Each row has a name. After each piece below comes the name of the row it's from, unless a question asks for something else. Each question is about the rows just above it. Places in a row count from 0.

[ 80 123 143 162 129 110 178 152  94 175 106 172 154 125 136 176 115 150
  77 159 168 150  84  91 178  80  89 147 153  80 126  78  97  91  78  84
 149 157]  <83>
[119 109 144 103 149 152 160 121 144 122 114  84 104 148 154 120  93 128
  78  83 142 125  90 137  94 129 132 111 141 141 109 141 154 178 133 127
 134  89]  <122>
[ 81 136 101 110 161 161 124 143 156 102  91 166  87  91  78 125 125 114
 141 121 159 102  96  99 179  78 160 114 164  77  95  87 124 158 125 143
 147  79]  <114>
[168 103  85 140 180 121  85  79 166 137 140 133  99  79 170 169 120 109
 133 161 157  91 137 137 116 101  93 151 128 126 153 170 121 143 113 105
  81 161]  <101>
tags:
[166] -> j_880
[171] -> j_417
[83] -> j_801
[99] -> j_895
[126] -> j_873
[172] -> j_257
[133] -> j_876
[84] -> j_72
[134] -> j_958
The tag of <101>, keyed by place 11: : j_876
find: [168 103  85 140 180 121  85  79 166 137 140 133  99  79 170 169 120 109
 133 161 157  91 137 137 116 101  93 151 128 126 153 170 121 143 113 105
  81 161] : <101>
The row with [119 109 144 103 149 152 160 121 144 122 114  84 104 148 154 120  93 128
  78  83 142 125  90 137  94 129 132 111 141 141 109 141 154 178 133 127
 134  89] is : <122>

[131 111 106 139 132  98] -> <75>
[137  96 154 124 149 119] -> <89>
[131 111 195 139 132  98] -> <59>
[120 119 133 149 127 118] -> <63>
The row with [131 111 106 139 132  98] is : <75>
find: [137  96 154 124 149 119] : <89>
key -> tag
[131] -> j_630
[133] -> j_580
[132] -> j_57
[127] -> j_110
Look up the entry of <59> at place 4 in the table: : j_57

[183 186 189 172 171]  <97>
[184 186 191 187 185]  <43>
[178 180 183 180 180]  <20>
[183 186 189 185 184]  <37>
[178 180 183 180 178]  <22>
[183 186 189] with -1 step of 1 on every entry: : [182 185 188]
find: [178 180 183 180 180] : <20>
find: [183 186 189 172 171] : <97>
[186 189] with -1 step of 1 on every entry: : [185 188]

[175  76  82 177]  <127>
[175  76  82 187]  <17>
[183  66  72 163]  <21>
key -> tag
[163] -> j_202
[176] -> j_138
[82] -> j_162
[177] -> j_299
The tag of <127>, keyed by place 3: : j_299
find: [175  76  82 187] : <17>
Move every entry of [76 82] by -1 step of 1. : [75 81]
find: [175  76  82 177] : <127>
Shift each entry of [175  76  82] by +1 times 1: : [176  77  83]

[ 91  81  71 172  78 171  83] : <51>
[ 74  71  69 190  77 188  76] : <104>
[ 86  88  68 176  68 168  81] : <27>
Shift each entry of [68] by -1 times 1: : [67]
The row with [ 91  81  71 172  78 171  83] is : <51>
Move every entry of [88] by +1 step of 1. : [89]
Table of tags by key:
[77] -> j_994
[82] -> j_441
[81] -> j_165
[76] -> j_181
Join <104> by its entry at place 6: : j_181
find: [ 86  88  68 176  68 168  81] : <27>

[ 80 162 104 126 115 188 132 166  63  90] = <49>
[ 92  96 102 176 113  74 120  89 136  92] = <130>
[122 137 132 182 165  98 130 144 192 117] = <41>
[126 130 168  96 115  60 111 137 103 137] = <69>
[113 113 179 122 109 114 148 172 100 142] = <137>
Which row holds [ 80 162 104 126 115 188 132 166  63  90]? : <49>
Which row holds [ 92  96 102 176 113  74 120  89 136  92]? : <130>
find: [122 137 132 182 165  98 130 144 192 117] : <41>

